One turning vector, and how many ticks it has turned
The counts run from 0 to 542.
[139,102,131,131,73,122,130,110,146,92,90,115,71,91,156,71,109,142,131,111,133,126,119,101,129,115,145,102,114,109,138,158,112,185,154]	171
[124,120,133,114,98,126,175,142,109,128,144,104,84,92,146,99,87,130,163,106,160,149,116,127,67,62,130,123,112,111,138,136,174,125,127]	451
[143,135,111,144,75,136,141,157,120,110,157,92,97,62,122,102,106,147,147,106,177,147,81,118,108,93,137,146,99,130,98,118,167,122,142]	526
[137,129,130,136,99,160,166,124,152,123,140,57,130,70,159,104,121,141,134,127,168,169,138,113,122,69,99,109,97,120,102,147,151,149,153]	295
[145,99,154,109,108,171,166,172,107,121,127,102,109,105,130,66,123,129,138,103,148,103,114,129,147,70,135,152,98,141,108,120,126,144,173]	442
[141,140,146,118,130,112,141,96,101,133,70,73,157,125,114,84,110,129,157,89,106,163,131,145,139,81,181,159,112,168,133,141,126,158,147]	494
[121,108,121,117,101,146,139,107,122,170,121,79,111,84,158,109,85,141,133,105,141,161,75,103,83,77,140,118,109,142,131,106,175,132,137]	375
[129,123,135,108,144,156,136,113,89,125,106,71,141,113,175,110,94,116,112,118,96,135,136,113,137,60,152,155,105,154,157,171,164,104,146]	150
[120,140,98,113,119,161,122,115,116,112,133,93,141,86,179,101,126,158,126,112,154,186,84,113,96,98,119,102,104,126,128,166,171,104,149]	534
[113,125,95,170,92,102,113,118,141,107,120,146,109,77,164,95,70,137,137,83,139,128,132,134,120,77,162,126,122,91,125,165,134,117,156]	398
[111,137,106,146,103,110,116,135,123,102,135,118,105,89,165,86,88,123,135,91,116,121,160,145,143,101,172,150,131,102,117,171,155,125,203]	396
[107,123,127,151,138,170,133,109,108,125,110,99,103,103,120,49,109,156,83,74,171,143,127,114,114,121,140,156,102,139,95,159,125,140,117]	360
[110,154,107,178,126,128,152,132,128,144,117,88,109,89,156,102,85,124,108,70,124,164,110,100,143,98,144,127,108,115,94,183,97,124,152]	235
[147,120,126,136,88,151,147,154,112,111,118,89,87,65,130,59,130,111,116,127,156,125,119,150,124,129,158,163,102,121,88,158,155,122,156]	521
[150,149,125,161,103,117,117,106,114,83,116,68,137,111,118,105,118,157,173,109,145,172,119,106,166,80,141,146,92,167,135,136,122,145,112]	416
[113,115,133,120,114,154,169,145,114,99,78,135,75,80,127,80,127,149,82,117,125,135,130,113,120,81,188,161,131,128,112,142,122,129,126]	513
[111,130,148,124,113,165,146,149,118,82,114,118,63,127,159,59,129,148,134,82,141,122,118,145,100,87,137,142,110,128,112,161,115,123,147]	46
[83,140,101,131,135,158,142,103,110,93,139,93,113,124,149,90,130,195,174,106,156,169,94,114,122,78,149,144,120,151,143,111,119,135,141]	193
[146,118,107,151,98,186,113,145,97,109,139,113,123,103,113,71,130,154,129,82,169,136,94,108,107,95,163,129,89,127,76,119,122,108,132]	129
[149,112,134,128,78,100,162,111,122,83,95,103,104,90,116,62,94,137,142,138,133,142,111,107,158,122,169,144,104,131,144,182,145,144,118]	176
[106,144,103,152,139,129,135,82,133,147,123,108,137,129,158,85,67,147,143,67,132,136,146,102,128,91,162,125,125,118,133,136,100,155,184]	84
[94,123,123,79,125,152,149,136,84,100,121,120,65,110,151,76,129,137,111,139,121,134,127,126,135,79,166,153,121,137,169,126,147,112,152]	40
[121,177,138,114,120,101,157,147,104,112,98,91,85,112,124,95,129,116,169,86,121,188,117,161,122,90,175,130,107,126,123,140,126,158,152]	107
[114,131,91,157,88,137,134,112,130,115,123,112,97,87,145,100,91,151,135,93,131,149,101,74,129,130,180,95,114,106,111,123,100,168,185]	243
[136,128,100,148,136,162,107,104,94,144,135,62,141,117,138,85,114,130,116,97,124,137,87,80,158,88,131,141,105,140,151,187,130,112,166]	75
[92,94,114,137,97,132,132,112,123,124,136,119,124,101,166,79,81,146,156,109,142,99,97,123,155,93,161,139,134,123,146,132,127,162,211]	321
[122,127,117,159,106,178,121,136,95,109,154,76,150,87,138,85,113,152,143,84,176,129,134,128,121,97,148,138,87,141,78,111,138,134,154]	132
[111,127,152,108,108,141,149,125,106,136,113,79,109,104,187,129,90,161,138,85,116,163,89,99,80,69,148,119,129,162,125,129,160,138,133]	379
[115,130,120,151,112,139,126,145,93,106,126,96,91,116,176,122,87,114,148,65,82,124,131,121,116,80,191,132,119,108,114,155,120,107,163]	391
[149,144,119,109,90,152,116,100,118,96,89,126,134,109,136,65,76,159,104,100,147,155,138,83,139,107,172,89,98,129,133,143,136,160,129]	16
[74,150,100,125,120,116,135,139,101,114,130,99,81,73,145,100,135,138,116,125,145,194,103,144,142,87,146,138,116,121,148,152,151,132,144]	113
[153,148,140,116,104,160,172,132,139,108,147,67,132,77,135,97,123,136,132,134,165,161,158,116,122,73,118,125,108,128,103,143,165,153,170]	294
[129,135,120,149,114,124,113,126,148,143,122,108,83,113,171,95,89,109,118,64,118,132,127,118,163,54,127,145,113,135,143,150,98,132,186]	159
[120,156,96,138,111,141,163,134,108,115,139,108,117,99,131,98,69,128,110,98,112,149,153,86,142,109,196,107,112,95,114,148,120,141,174]	240
[114,133,109,163,97,122,94,140,135,118,134,117,84,97,176,101,103,121,152,52,119,113,113,127,134,83,160,132,116,107,124,147,111,131,190]	394
[124,138,97,121,141,157,177,124,100,131,137,96,134,141,162,66,71,113,130,95,95,142,119,100,142,112,177,127,105,126,134,170,126,92,172]	312
[80,112,129,117,121,154,156,138,95,89,113,114,59,125,170,88,117,154,127,109,123,129,115,131,116,61,158,134,110,133,155,123,116,129,105]	42
[125,129,107,178,130,156,128,114,99,140,156,69,128,129,128,113,82,136,142,80,124,122,113,78,150,73,158,143,106,136,147,130,104,120,160]	79
[140,105,132,139,88,156,155,144,127,108,98,91,92,75,136,64,130,99,114,106,141,138,119,143,97,121,161,152,95,107,76,158,130,129,153]	520
[147,130,146,111,112,139,136,131,126,147,127,90,125,80,135,125,137,144,139,113,154,140,119,111,99,27,111,121,139,126,129,144,158,164,167]	219
[126,166,110,151,132,95,148,118,113,87,135,81,112,107,106,107,145,145,177,108,140,161,146,139,137,70,165,178,132,130,137,152,134,153,156]	343
